One turn sends every row of this set to another row. A few are shown first. Where does it send the rows asked after them?
Vav: [ 16 -10 -19  13 -32  -9   0  -8   5 -12   4 -37 -34  30]
Vud: [-11  13   4  10  -8 -24  34   0  38 -12  19  30 -17  -1]
zugoz: [ -3   0 -21  -1   3 -12  51  19  27  -3  20  34   3  -6]
Nofa: [  4  35  14   1 -25 -26   7 -16  24 -13  -5 -24 -28  26]
bekir: [ -2  17  18 -29  23  26  12  16 -24  14  10  18  15 -35]
bugev: [  7 -23 -27   2   3 -11  28  24  32 -26  12  26  -3  -9]
Melun: [ 29 -23 -34 -13   0  -8   1  26  19 -37 -13 -18   0   5]
fiked: [  9  -2 -15 -13  11 -20  23  26  40 -34  -4  22   6 -12]
mil: [ 15   5   6 -27   4  36 -12   8 -48  15   0 -30   2 -11]
Lateg: [ -2  30  13   4  -1 -33  36 -12  43   6   4  13  -7 -10]
sova: [ 10  28  10   9 -23 -27  14 -28  22  11  -3 -32 -25  17]
vusi: [-12  16  22 -29   8  25  19  17 -29  13  18  13   1 -41]
dig: [ 24 -20 -41   3 -26   2  14   7  -7  -2   5 -36 -17  30]
gam: [ -3  18  22 -23 -12  29   0   0 -47  18  11 -28 -15 -17]
sato: [ 13   3   1 -28  20  31  -6  23 -44  11   4  -9  10 -27]
vobi: [ 24 -38 -41   4 -11  -2   7  20  12 -26   4 -15 -13  11]
Vubev: [-15  30  33 -24  -5  22  13   1 -35  20  18  -4 -12 -27]
gogon: [ 23  -8 -12  -9 -19  -7 -13 -23  13  -4   4 -43 -32  28]
Raton: [ -6  33  14  -4  -3 -31  27   0  42 -19   2  17 -11   0]
dib: [  0  35  27 -20   5  22  -5  -3 -44  26   9 -17  -7 -13]
fur: [  2  17  13 -27  25  24   6  21 -33  14  10  12  13 -36]
zupe: [ 15 -26 -24 -21  19  -8  15  13  40 -20  11  21   1 -15]
Rataf: [ 14  -7 -18  -5  16 -20  33  18  41 -10  -1  20  13 -24]
Razo: [  6  -4   4 -29  -3  36  -2  17 -50  10   9 -26  -6 -25]
Ber: [ 35 -31 -39  -4   6  -8  11  20  20 -14 -10 -21   7  -8]
berat: [  2  30  27 -22  -3  26  -5  -8 -42  24   6 -23  -7  -7]
Per: [ -5  21   9  17 -30 -22  18 -20  22  -3  14  -9 -37  24]
bonur: [  4  18  -8  10 -36 -12  24 -17   2  13  13 -28 -30  36]
zado: [ 12  15  10 -23   7  30 -12   9 -51  18   4 -27  -1 -13]
ralat: [-12  30   4   7 -19 -21  46 -10  23  12  22  15 -19  14]
Felan: [ -9  39  36 -24  10  21  10  -3 -27  24  11   5   1 -22]
Liv: [ 32 -38 -36 -19   2   1  -8   7  19 -19   2 -22 -11   8]
sasa: [ -5  13   9 -13   8 -22  24 -12  49  -5  19  29 -14  -7]
mazik: [ 33  -9 -23   4 -19 -11  -1  -8   8   0 -12 -53 -16  18]
kivu: [ 13  -3   0 -31  20  36   0  23 -37   8   4  -4  16 -28]
doser: [  1  -4   4 -32   9  32   9  27 -39   6  12  -1   5 -39]
vazer: [  0  24  17  -6 -15 -22   7 -34  33   4  14 -11 -34  19]
sut: [ 25  -1 -16  -5 -23 -12  -9   0   9 -24 -13 -45 -21  27]
Pire: [ -6  37  29 -22  16  18   6   5 -32  22  13   7   2 -27]
moz: [ 20 -32 -48  -4  -2   1  31  30   9 -11   9   3   4   4]

Vav goes to bugev
sut goes to fiked
mil goes to bekir
Where do these go?
bonur goes to moz
mazik goes to Rataf
Razo goes to vusi
fur goes to dib
sasa goes to gogon

One turn sends every row of this set to another row. A few are shown first. Where does it send the rows asked after them?
zak: [ -8  38 -16 -22  15  28  38  12 -29  18   4  -8   4  36  -7]
tulep: [  0  46 -15 -18  17  30  36   5 -29  20   2 -16  -1  22   0]
vome: [ 28 -54  22 -16  14 -33  22  -6  -4  21   3 -13 -16  -1   4]
gero: [ 23  -5  14  36 -16 -41   3  -6  -2  16  34 -42 -23  15  24]
Dezis: [  3 -59   7   2 -23 -17   6  23  -4  19  32  12 -13  47  -4]
fizad: [  3  43 -22 -13  17  35  33   9 -22  15   0 -12   0  12   2]
munat: [ -2 -25   9  25 -21 -46   6  12  -3  11  41 -19 -11  55   1]
puru: [ -6  30 -21 -27  20  36  34  13 -21  15   0  -5   2  18  -5]
Banu: [ 25 -13  11  31 -32 -34   5  32 -11   1  26  -4  15  51  12]
Bakin: [ 19 -63  17 -15  -1  -5   2   4  -1  30  17  -8 -25  -3  11]
baga: [ 40 -17  21  43  -8 -39   0  -5   9  18  22 -23  -3  15  15]
Sugef: [ -4  31 -16 -19  22  39  35  16 -31  16  -3  -9  -1  22  -2]
bamum: [ -1  32 -17 -22  11  40  34  20 -24  13   7  -4  13  38  -4]
bulu: [ 28 -44  35  -5  21 -11   4  -6 -18  21   7 -40 -34   1  12]
Bup: [ 33  37 -27   1   2  27  21   2   3   7  20 -28 -14  15 -33]
renuv: [ 25  18 -22 -23  14  33  21   1   5  12  15 -26 -14   6 -38]
sanat: [ 10 -57  20 -19  -6 -23   6  31  -6   9  16   4  16  39  -3]
limev: [ 10  42 -15 -16  13  42  33  12 -23  16   5 -16   8  19   6]
Kig: [ 34 -45  29 -21   9 -13   2   9  -5  18   4 -23   2 -14  20]
Kunor: [ 25 -19   2  44 -40 -23   4  15  -7  16  37  -4 -19  39  16]
fen: [ 11 -54  12  -3  -5 -46  25  13  -7  12  15   6  -5  48 -12]
pesuf: [  2 -64  29 -11  -6  -5  -5   3  -1  -5   3 -12 -17  35  -3]
bogu: [ 19  29 -30  -1  -4  23  22  12   2   4  25 -15  -7  38 -44]
Rofus: [ -8  32 -18 -15  17  36  35  20 -32  14   0  -5   2  33  -5]
Zami: [ 16 -38  23  -6  10 -29   2 -11   2  24  23 -42 -26  -7  17]
Tazat: [  1  40 -18  -9  18  37  34  14 -32  15  -1 -13  -2  21   2]
razom: [  6  43 -18 -10   5  38  33  18 -24  13   9 -10  12  34   2]
vogi: [ -2  48 -17 -12  11  27  38  10 -30  17   5 -12   1  35  -3]
notak: [ 13 -24  17  37 -16 -32   8  18 -24   5  28 -18 -19  69  -2]
zolup: [  4  30 -14 -29  17  43  33  14 -21  16   3 -11  10  22   0]
fale: [ 50 -14  17  26  -5 -40  21 -12  -8  17   9 -27 -20  -4  22]
togi: [ 33 -43  30   9  13 -29  -1  -9  13  25  13 -22  -5  -3  10]
Ser: [ 41 -23  12  27 -19 -10   1  -4  -3  25  24 -24 -31 -11  30]
roto: [ 32 -12  21  43 -29 -12  -6  -7  -6 -11  12 -32 -23  27  21]
buzad: [ 20 -33  18  36 -12 -44   3  10   8  13  29  -4   6  48  -2]
sufa: [ 28 -41  31   5  -3   0  -8 -15  -1  -1  -2 -35 -27  -2  20]
kela: [ -2  48 -26  -6   9  30  34  15 -23  11   5  -7   3  27  -1]
Sak: [ 39  -6  24  43  -6 -24   4  -3 -23  12  19 -43 -32  20  23]
seto: [ 31 -13   7  40 -25 -53  24   8 -10   7  22  -8  -9  45   6]
rok: [ 14 -59  26   1   8 -35   2   5  11  21  20  -3   5  30  -8]
mudas: [  6 -37  19  27 -30 -16  -4  11  -5 -14  16  -9 -12  62  -1]
migiv: [ 51  -2  20  30 -19 -23   3   9  -8   9  15 -31   1  -2  35]
veke: [-10  34 -24 -18  13  31  35  19 -22  12   5  -1   6  33  -8]
barir: [-10 -57  19 -17   4 -35   6   7   2  20  29 -18 -14  34  -4]
pip: [ -3  41 -20  -6  14  35  35  18 -32  13   2  -9   1  32  -1]
baz: [  1 -61  28 -11  11 -20   8  15 -20  14  16 -14 -20  50 -12]
tunan: [ -5  36 -14 -27  21  32  37   8 -28  21   0 -12   1  25  -4]
kete: [ 13  10 -26 -24  10  28  23  11   5   8  20 -13  -7  30 -50]

Tazat goes to Sugef
razom goes to limev
buzad goes to baga
Where do these go?
bulu goes to baz
gero goes to Zami
seto goes to fale
kela goes to fizad
bogu goes to Bup
Kunor goes to Ser
zak goes to vogi
migiv goes to Kig
sufa goes to pesuf

One turn sends every row of this set to another row. A few are shown first. Where does it send the rows asked after them?
nufab: [-20  12 -18  -2  -3 -12   2 -35  10  -1 -16  -4 -12   4  68   8  21  11]
lela: [-19  18 -25  -9  -9 -14  -7 -30  26 -17 -19   7 -17   6  66  11 -17   1]
bivuk: [-10 -20 -12 -10  36 -12 -15  34  68  13 -18  12  -7  29 -18 -25  16   7]
nur: [-44  32 -26   4 -22 -21   4 -36  13  -2  -5  14  10  -5  57  -1  -7  10]
mured: [-28 -27  -2  -3  39  -3 -20  47  45  25 -15  24   4   0 -12 -18  17  14]
zomig: [-26  39 -48  -8   9  27  10   6   5  14  -6  -1 -42  -5 -34  15  -2  18]
Nago: [-12  14 -29  -4  -7 -18 -11 -25  16 -14  -9   7 -13  14  70   4 -13   9]
Biru: [-49  14 -22   0  32  -9 -29  40  38  13 -24  35  20 -28 -12 -23  13  21]
retis: [-19  25 -18  -1  13  -7  21  28  42  25  17   4 -24  44 -42 -20   3  13]
demer: [-22  31 -26  -9 -18 -41  -6 -15  19  -4  -9  -3 -29  -2  61   3 -10   4]
guda: [  0  -4 -13   9  23 -14 -11  23  65  -8 -27  15  22 -12 -23 -24  41   1]
repu: [-30  19 -25  24  -6 -20  -2 -33  17   3  22  12  16 -12  56  -2  -4  19]
vosir: [-60   2 -15 -11   3 -23 -18  35  56  -1 -21  21  11 -44  -7 -11   9  23]
susul: [ -4  29 -17 -15  36   8   0   9  85 -22 -20  13   5  39 -12 -17  25  20]
duzes: [-22  63 -33  -3  25  15  11  32  14  14   3  11 -36   8 -30   3  -7  22]
Koro: [ -9  14 -19 -42  31 -24 -15   9  64  14 -19   1  13   8 -40 -18  23  16]
Zavad: [-14  35 -28   3 -11 -54  -2 -35  30   3   8  -9 -26 -12  40   2  -9  12]
sisut: [-14  29 -10 -26  37  24   5  26   9  31   8   7   0  -5 -32  17  16  29]
kudug: [-12   5 -22 -28  43  16 -30  36  15  17  -1  28  20  -5 -18   5 -14  21]
Tur: [ -3  57 -20 -10  24  13  15  22  57 -13   4   8 -27  42 -20  -2   1  26]
Saf: [ -1   3 -27   4  15 -12 -19 -43  24   4  -8  -3 -18  -7  59  15  10  10]
vaz: [-21   4 -15  16  17 -16 -18  51  36   3 -15  31  17 -38 -18 -21  12   6]
lutiz: [ -6  32 -28 -25  20  -3   0   2  56   2  11  12  30  38 -40 -19   0  25]
lato: [-27  31 -37   1 -21 -41  -1 -39   7   7 -17  -5 -13  -2  45  -9   4   6]
leba: [  3  44 -27  13  13  13  17  35  14  10   7   6 -33  -2 -37   4   1   8]
loni: [ 15  39 -13  11  14   3  24  31  54 -18  12   5 -21  27 -28   0   5   7]
taren: [-18   8  -6 -42  34 -24 -29  45  56   7  -8  19  11 -15 -18  -3  -4  20]
dabas: [-43  42 -36   2  28  11 -19  41   6  22 -11  31  -4 -20 -23 -11  -9  20]
telo: [ -1  16 -32   3   1 -28 -19 -29  35 -13   5   4 -17   3  58   1 -26   5]
tebe: [-24  13  -4  12   8 -21   1 -26  29   3  11   2  -6 -27  65  13  18  19]
puv: [-43  23  -9   5 -15 -17  10 -34  20  -1 -11   9   4 -10  62   7  12  13]
zum: [-18  44 -11 -16   2  10  33  18  63 -21  13   0 -37  19 -10  18   1  27]
zuso: [-36  21  -9   5 -15 -27   8 -20  20  -2  -2   5   3  -5  72   3  17  17]
zuki: [-43  17 -48   1   7  16 -24  28   9   3  -6  34   1 -22 -13  -7 -33  17]
nokab: [-38  -7  -8  10  28  10  -5  50  16  40   7  28   3   0 -22 -14   5  16]
Gadas: [ 17  11 -17   8  23   1   5  14  71 -27  -6  14   8  28 -18 -21  25   5]
soga: [-19  48  -2 -23  20   3  23  29  42   7  33  11  10  19 -33   4   2  35]
Fanan: [-30  -8 -29 -16  19  -3 -12 -12  68  -4 -39   6  19  -6 -16 -18  46  16]
Disi: [-36  36 -33  -4 -22 -30   0 -47  12   1 -18   4  -8  -4  42  -2  -9   1]
gil: [ -4   7 -16 -10  21 -15   6  25  69   8   0   7 -19  51 -30 -23   3   6]
dinid: [-35  20 -19   9  18   7  14  39  14  41  17  15 -17  19 -39 -14   2  17]
rume: [-25  36 -23 -10 -19 -32  -2 -32  27  -9 -19  -1 -27  -1  53   9 -17   3]
Nobak: [-24  15 -17  -4  -4  -2  -1 -39  20  -7 -25   7  -5  -3  65  14   6   9]
Bep: [-12  11 -29  -9  12  20   7  -5  81 -34  -5  14  14  44  -3 -11   5  22]
tize: [-37  27 -30  11 -21 -28  -2 -30   7   0  -1  11  13   5  57 -14  -1  11]
Luri: [-22  29 -40  17 -11 -33   0 -50  10  18   6  -2  -3 -11  32  -8   2  14]
Siseg: [-26   9 -15 -11  37  -7 -21  17  71  -4 -35  21  21   2 -10 -24  39  20]
kobu: [-12  23 -32  21  18   7 -12  43   1  13  -1  28   1 -26 -32 -12 -11   5]

Luri goes to Zavad
puv goes to nur
retis goes to gil
Where do these go?
dabas goes to duzes
vaz goes to kobu
zum goes to Bep
Nago goes to nufab
kudug goes to sisut

